A =
30 57 -8 49 -36
-6 65 -7 -1 7
66 -40 24 80 -36
-8 -47 39 -32 71
-38 63 11 -55 76
-31 76 4 -42 58
Indices start at 0.
row 0 col 0 = 30
row 1 col 0 = -6
row 3 col 3 = -32
row 5 col 1 = 76
row 2 col 0 = 66
row 5 col 0 = -31
row 2 col 1 = -40

arr =
 -58  -332  -280   523   -70  -358  -295  -420   321   297  -547
 -79  -212  -224  -363   767   145   346   206  -710  -447  -169
 122  -177    30  -649  -216  -210  -472    57   295  -117   -48
  -3   431  -292   267   -17  -286   198    -4  -168    89   229
-690   -39   384  -144  -520  -155  -115   -68  -164  -102   -81
 258  -438   570  -238  -260   189   369    27  -629  -208  -137
  90   142  -337   242  -201   -12    48  -110  -328  -555     9
 127   -66  -528   121  -584  -301   342   214    39  -335   140
arr[0, -11]: -58
arr[1, -7]: 767
arr[-7, 10]: -169
arr[:, -2]: [297, -447, -117, 89, -102, -208, -555, -335]
arr[-1, -11]: 127
arr[-2, -11]: 90
arr[-4, -6]: -155
arr[-1, 6]: 342
arr[-6, 8]: 295
arr[-6, -6]: -210
arr[-3, 0]: 258
arr[-1]: [127, -66, -528, 121, -584, -301, 342, 214, 39, -335, 140]
arr[-2, 10]: 9
arr[-3, 4]: -260
arr[-8, 8]: 321
arr[-2]: [90, 142, -337, 242, -201, -12, 48, -110, -328, -555, 9]
arr[3, 4]: -17
arr[-1, -1]: 140
arr[-8, 3]: 523
arr[:, 0]: [-58, -79, 122, -3, -690, 258, 90, 127]
arr[1, 1]: -212
arr[:, -5]: [-295, 346, -472, 198, -115, 369, 48, 342]
arr[-5, 0]: -3
arr[:, 5]: [-358, 145, -210, -286, -155, 189, -12, -301]
arr[-6, -5]: -472
arr[7, 3]: 121
arr[4, 9]: -102
arr[:, -4]: [-420, 206, 57, -4, -68, 27, -110, 214]
arr[-2, -10]: 142
arr[-6, 10]: -48
arr[5, 10]: -137
arr[-8]: [-58, -332, -280, 523, -70, -358, -295, -420, 321, 297, -547]
arr[7, -4]: 214
arr[:, 2]: [-280, -224, 30, -292, 384, 570, -337, -528]
arr[7, -9]: -528
arr[:, -10]: [-332, -212, -177, 431, -39, -438, 142, -66]
arr[-7, 7]: 206

x =
[[ 106.71   43.46   99.07  108.06   49.13   47.04   97.94 -266.99   82.70
   108.67  104.86   75.97 -101.16]
 [ 105.17   79.22   85.97  103.11  -13.64  181.47   59.82  -84.50  104.86
    89.62  109.05   76.80  -88.32]
 [-130.70 -220.56 -105.65 -157.33  -22.49 -237.24 -112.29  -71.91 -245.59
  -121.15 -187.92 -169.55    8.56]
 [-137.37 -196.58 -150.18 -162.01  -18.74 -251.61 -201.67  159.53 -242.68
  -166.86 -285.95 -263.12   77.18]
 [-189.14 -110.61 -201.66 -188.88 -223.97  -76.43 -237.23  144.18 -163.19
  -191.36 -215.27 -240.68  -73.35]
 [ -93.23 -188.11  -56.91  -87.78   76.65 -274.39  -72.37  -79.65 -228.71
   -34.54 -169.74 -144.52  150.85]
 [  87.82   89.44   19.69   61.31  -59.64  206.72  -41.79  127.43  124.17
    33.01  -24.76    3.24  -69.77]
 [-250.93 -112.69 -208.72 -222.16 -254.31  -86.44 -250.27 -230.52  -83.10
  -239.50 -211.76 -206.79 -284.79]
 [ 115.18   70.55   47.93   80.95  146.88  175.55  -76.20  185.85   54.96
    34.47  -43.41  -25.93  207.65]
 [-198.97 -126.14 -215.81 -188.24 -189.33 -134.63 -203.42  -11.43 -160.66
  -189.84 -238.44 -202.88 -118.21]]
Rows and columns are counted from 0.
row 0 col 0	106.71
row 3 col 8	-242.68
row 1 col 10	109.05
row 2 col 12	8.56
row 9 col 4	-189.33
row 6 col 3	61.31
row 3 col 12	77.18
row 8 col 6	-76.20
row 0 col 12	-101.16
row 3 col 11	-263.12
row 9 col 11	-202.88
row 0 col 6	97.94
row 2 col 11	-169.55
row 1 col 7	-84.50
row 7 col 8	-83.10
row 9 col 6	-203.42
row 6 col 10	-24.76
row 2 col 8	-245.59
row 0 col 7	-266.99
row 7 col 6	-250.27
row 5 col 9	-34.54
row 7 col 5	-86.44
row 9 col 8	-160.66
row 1 col 11	76.80
row 7 col 2	-208.72
row 2 col 7	-71.91
row 4 col 1	-110.61
row 6 col 11	3.24
row 5 col 1	-188.11
row 5 col 12	150.85
row 6 col 12	-69.77

a =
22	72	69	70	70	56	72	80	78	68
85	46	39	43	47	37	27	35	41	49
71	37	70	67	53	69	68	68	53	63
76	41	40	59	30	53	56	51	35	41
56	73	60	65	62	38	54	65	67	69
34	40	79	86	61	78	85	77	79	86
66	43	37	38	52	78	36	33	40	31
85	48	46	56	30	63	47	56	39	48
80	56	39	51	34	48	41	43	30	48
75	53	59	37	42	64	54	37	53	42
Rows and columns are counted from 0.
row 0 col 0	22
row 3 col 7	51
row 1 col 3	43
row 8 col 8	30
row 5 col 1	40
row 4 col 2	60
row 6 col 8	40
row 2 col 9	63
row 0 col 3	70
row 8 col 3	51
row 4 col 9	69
row 5 col 5	78
row 8 col 9	48
row 3 col 1	41
row 5 col 3	86
row 7 col 8	39
row 9 col 3	37
row 6 col 3	38
row 3 col 6	56
row 1 col 8	41
row 5 col 6	85
row 8 col 2	39
row 4 col 3	65
row 9 col 1	53
row 1 col 5	37
row 4 col 1	73
row 2 col 0	71
row 3 col 9	41
row 6 col 4	52
row 4 col 0	56
row 1 col 4	47
row 8 col 4	34

m =
-16 78 39 2 24 -58 -62 -16
-17 66 69 -39 -16 8 33 -52
-5 -63 -71 64 25 -12 20 -71
75 -20 -63 30 -12 35 -42 13
m[0][0] -> -16
m[-4][-7] -> 78
m[:, 0] -> [-16, -17, -5, 75]
m[-2][-8] -> -5
m[3][5] -> 35
m[1] -> [-17, 66, 69, -39, -16, 8, 33, -52]
m[2][7] -> -71
m[3][3] -> 30
m[3][1] -> -20
m[-3][-7] -> 66
m[-4] -> [-16, 78, 39, 2, 24, -58, -62, -16]
m[-3][-4] -> -16
m[:, -6] -> [39, 69, -71, -63]
